In the rows, zero is written as 128.
Where one turn sends some rows of the set: a few examples, then the rows asked
poro: [120 128 131 119 153 122 109 126 142 121 125 121 113 146 99 136 135 126 134]
sudil: [153 113 113 127 132 102 125 136 129 116 106 114 108 127 143 125 136 156 131]
gefe: [122 112 115 117 107 91 106 136 148 109 124 117 124 155 133 112 142 157 151]
kenag: [131 102 129 137 151 89 113 107 133 123 114 139 129 135 118 125 141 129 133]
Raf: [146 131 122 141 115 101 115 124 159 130 131 110 115 150 125 134 137 148 142]
bupi: [142 117 116 119 126 123 126 131 122 122 113 110 138 149 88 117 140 145 122]
Rila: [105 111 120 124 147 103 121 122 130 114 135 108 88 142 145 125 149 150 140]
lomef: [115 108 112 132 158 114 116 135 131 110 153 111 138 148 115 119 137 138 158]
donuz: [117 101 100 140 129 100 136 128 142 98 141 102 112 145 114 141 132 122 132]
toden: [115 120 121 136 133 104 123 116 126 111 142 110 100 137 101 115 171 156 129]
sivud: [125 87 96 140 117 108 127 134 140 119 98 103 110 152 113 136 143 155 132]
duni: [126 108 121 117 125 122 141 107 122 130 123 108 132 160 129 111 138 152 122]
Taru: [123 89 116 137 135 126 122 136 133 139 114 119 136 134 114 120 144 162 163]
Sezis: [115 95 123 134 128 97 142 128 120 141 136 110 118 143 151 115 137 138 142]
bif: [125 119 135 112 123 113 131 126 134 87 122 106 106 137 116 138 141 149 131]
vad: [136 98 141 133 117 82 121 133 135 107 134 97 123 140 111 147 141 146 139]
Kuzu: [115 110 101 136 132 110 119 123 136 147 119 137 118 145 119 102 130 128 151]
zabo: [134 85 117 136 144 100 127 138 132 126 152 99 110 141 101 112 131 127 130]
Rotek: [82 113 134 131 140 103 119 131 133 121 133 113 123 159 107 127 145 141 131]
Bofer: [152 96 97 124 114 100 128 124 116 123 126 102 113 145 120 104 143 153 144]
zepil: [117 110 123 128 104 104 122 123 133 117 133 116 120 137 75 120 143 140 142]
fam: [136 128 125 148 139 100 136 130 125 141 119 97 107 144 116 148 131 140 139]
sodod: [116 102 99 128 116 105 105 114 139 117 119 100 102 148 94 123 120 138 145]
sak: [127 100 122 110 128 113 105 125 149 107 126 140 123 126 122 111 141 135 138]
zom: [126 102 118 143 152 85 115 126 114 141 124 108 117 161 96 123 134 130 131]
muvi: [124 99 126 133 143 93 133 159 123 126 132 120 139 149 133 121 152 145 145]
Futuf: [101 112 111 126 107 106 125 132 127 120 104 121 129 145 125 133 143 153 160]
nulup: [129 117 110 125 152 130 125 129 118 148 124 117 109 130 121 113 142 141 128]

Sezis moves to zom
bif moves to sudil
Taru moves to lomef
And these:
vad moves to Bofer
Rila moves to fam
muvi moves to zabo
Raf moves to duni

Where one turn sends some rows of the set: a few examples, then the rows asked
Lop: [131 144 115 144 119 121 126 113 127 104 109 157 94 137 132 118 70 140 142 131 126 129]
Seran: [102 126 126 138 98 131 148 134 119 105 120 163 122 149 133 118 114 132 138 140 142 126]
mune: [127 99 125 123 154 136 123 109 110 123 140 139 100 136 128 130 102 123 132 135 123 112]
sef: [142 128 119 148 118 104 122 142 127 103 139 140 101 127 134 133 105 143 130 139 139 117]
gunes: [127 116 137 125 123 123 116 119 110 93 144 138 101 140 121 135 100 135 135 132 143 94]
lide: [92 123 122 127 146 133 131 117 95 133 135 153 108 146 130 128 97 121 130 136 159 118]
vir: [121 121 119 160 148 128 126 102 105 99 128 160 112 139 136 125 101 145 144 121 138 106]
venes: [107 125 146 129 136 111 140 111 116 123 122 141 105 115 117 114 113 159 120 127 120 137]
buf: [147 116 111 141 117 145 124 125 133 135 111 155 114 142 135 101 109 134 121 142 132 120]
Peg: [88 138 129 128 146 143 128 118 96 129 121 148 115 143 129 130 102 120 128 125 155 116]
mos: [112 133 127 120 115 133 121 115 116 120 136 144 102 138 126 121 75 138 119 172 138 115]
veva: [136 111 115 159 136 134 137 132 121 119 126 141 113 130 123 135 114 121 132 117 132 135]
rida: [115 118 110 138 139 125 126 101 104 137 123 157 105 139 138 91 113 123 131 123 126 121]
naroz: [133 132 124 140 125 139 149 127 139 123 113 142 101 147 123 143 109 129 119 152 128 127]
zufil: [148 128 122 138 117 105 130 142 122 108 134 139 101 130 135 127 98 143 135 148 138 120]
Rigi: [112 126 135 123 128 121 119 118 108 94 142 146 97 146 125 132 95 130 142 144 142 93]
muto: [99 154 107 115 133 132 142 120 124 121 130 166 118 135 134 102 102 120 131 141 141 112]
varu: [108 128 114 139 129 116 140 131 117 128 131 155 103 130 146 117 141 128 139 141 120 115]
fom: [112 136 115 125 138 141 144 123 125 126 138 165 133 102 131 122 112 138 123 127 135 124]
mun: [102 156 136 124 119 135 130 107 128 122 107 155 96 108 137 107 106 138 117 129 124 131]
suguv: [125 131 130 126 117 117 125 110 129 126 132 183 105 123 135 115 92 145 114 119 159 139]
funod: [122 158 135 141 136 120 111 121 117 129 131 141 128 134 131 116 88 138 104 135 136 133]
niva: [130 127 114 105 115 137 117 106 141 110 137 176 102 123 141 124 104 136 125 135 139 107]
kofim: [103 127 140 147 101 136 126 112 111 119 126 152 117 128 128 151 128 139 123 130 134 124]
kala: [138 114 118 159 128 141 139 126 120 109 130 140 118 139 124 139 107 122 128 114 138 126]
dede: [141 144 121 119 111 113 119 137 115 120 111 144 97 143 116 122 108 128 116 116 141 117]
Puzas: [120 147 118 131 108 122 117 125 130 110 137 151 98 120 132 114 93 154 96 148 128 122]
moki: [124 130 107 163 120 136 119 114 117 101 129 154 96 155 133 118 115 132 113 127 116 109]
zot: [100 123 114 133 126 118 115 122 116 127 130 149 119 141 155 116 93 157 112 128 126 146]
ganam: [92 161 131 125 131 144 130 111 127 127 110 149 104 113 136 109 105 143 124 133 122 130]
gebe: [123 146 115 132 137 119 122 137 121 110 104 151 111 137 135 112 104 161 131 116 146 104]
velan: [119 117 145 123 130 136 136 104 143 99 122 154 120 126 147 120 116 146 125 117 115 124]
mibi: [113 131 141 102 132 141 125 102 116 134 111 153 87 124 123 110 102 137 119 136 143 105]
romiv: [111 122 123 119 119 141 119 103 113 125 137 151 95 142 121 114 76 131 119 163 136 118]
kega: [123 97 129 131 153 129 130 115 110 129 133 131 101 146 126 129 103 122 134 136 129 129]
Gofu: [97 134 132 151 131 136 143 117 116 129 113 162 105 133 133 119 123 121 122 114 146 143]
bol: [125 148 125 124 110 130 110 125 120 115 139 156 100 123 133 110 102 157 97 143 137 116]
Namod: [98 125 134 146 128 130 141 110 118 134 115 156 95 140 135 119 127 125 127 110 140 143]
rer: [114 132 138 108 141 140 127 99 115 128 113 157 93 124 124 116 94 128 136 129 149 99]
vik: [119 108 104 131 123 120 131 114 117 106 136 166 98 138 139 135 85 151 141 149 134 133]

mos moves to Peg
Rigi moves to rer
And these:
muto moves to vir
Seran moves to gebe
Gofu moves to sef
bol moves to Namod
moki moves to suguv
funod moves to kofim

